Read these off the grid that follows.
1) Report the entry just right of 1.08.
2) Report the entry just left of 0.56.
3) Report the 1st entry in reading order.
4) Report the entry just right of 1.13.
5) Report the entry just right of the largest entry.
6) Report the entry just left of -3.27.
7) Report the entry just left of 0.71.
8) Report the maximum.
[[-3.91 -4.28  1.28  4.04  2.95 -2.62  3.31 -0.50 -1.19  0.90 -1.79  0.14]
 [ 1.54 -3.90 -2.60  2.32  0.35 -0.93 -2.27 -4.46 -3.92 -3.42  3.94  2.71]
 [ 0.31  2.32  0.54 -2.25  2.53  0.94  1.13  4.17 -2.71 -4.13  3.49 -3.49]
 [-0.14  0.71  4.07  2.95  2.87 -2.59  1.08  3.11 -2.91 -4.02 -3.70 -1.87]
 [-4.46 -0.35  4.20 -4.43  1.61  0.54 -0.10 -2.04 -4.02  0.17  3.76  1.87]
 [ 2.61 -3.38  3.31  4.51 -0.72  0.10 -2.22 -2.58 -3.46 -2.17 -3.75  4.37]
 [-1.68 -2.04 -4.46  0.58 -3.27  3.42  4.19  1.57 -3.03 -1.79 -0.59  4.07]
 [ 1.65 -1.32 -1.67 -2.02 -0.14 -2.66  4.60 -1.54  0.19  4.30  0.35
   0.56]]
1) 3.11
2) 0.35
3) -3.91
4) 4.17
5) -1.54
6) 0.58
7) -0.14
8) 4.60

Read these off the grid that follows. Indices start at 1.
1) The entry directly below 0.99?
2) The entry directly above the smallest entry?
3) The entry directly below -1.27?
4) The entry directly above -0.66?
5) The entry directly above the largest entry?
6) The entry at row 2, column 1?
7) The entry directly below 0.65?
8) The entry at row 1, column 3?
[[-0.77  2.03 -0.01  0.36  0.54 -0.19 -0.05  0.91]
 [ 0.30  0.85 -2.07  0.58  1.32 -1.90 -0.63  0.17]
 [ 0.38 -1.32  1.41 -0.11 -2.17  1.79  1.06  0.97]
 [ 0.23 -1.41 -1.69 -2.45 -1.79  2.27 -2.54  2.57]
 [-0.24  0.71 -1.04 -1.49  1.40  2.68  1.59 -0.48]
 [-1.09  0.34 -1.27 -1.83  0.64  1.24 -2.10  1.64]
 [ 2.49 -1.92  1.09  1.40 -3.27 -0.42 -0.57  2.81]
 [ 0.65  0.94  1.64  0.21  1.37 -1.75  1.37  1.65]
 [ 0.87  0.02  0.34  0.53 -2.80  0.63  3.80 -3.13]
 [ 2.32  1.97  0.99 -0.05  1.06  1.49  3.10 -0.15]
 [-1.76  0.00 -2.18  0.40 -0.64 -0.75  0.89 -0.77]
 [-4.04  0.18  1.42 -0.66 -3.70 -1.40  0.69 -1.04]]
1) -2.18
2) -1.76
3) 1.09
4) 0.40
5) 1.37
6) 0.30
7) 0.87
8) -0.01
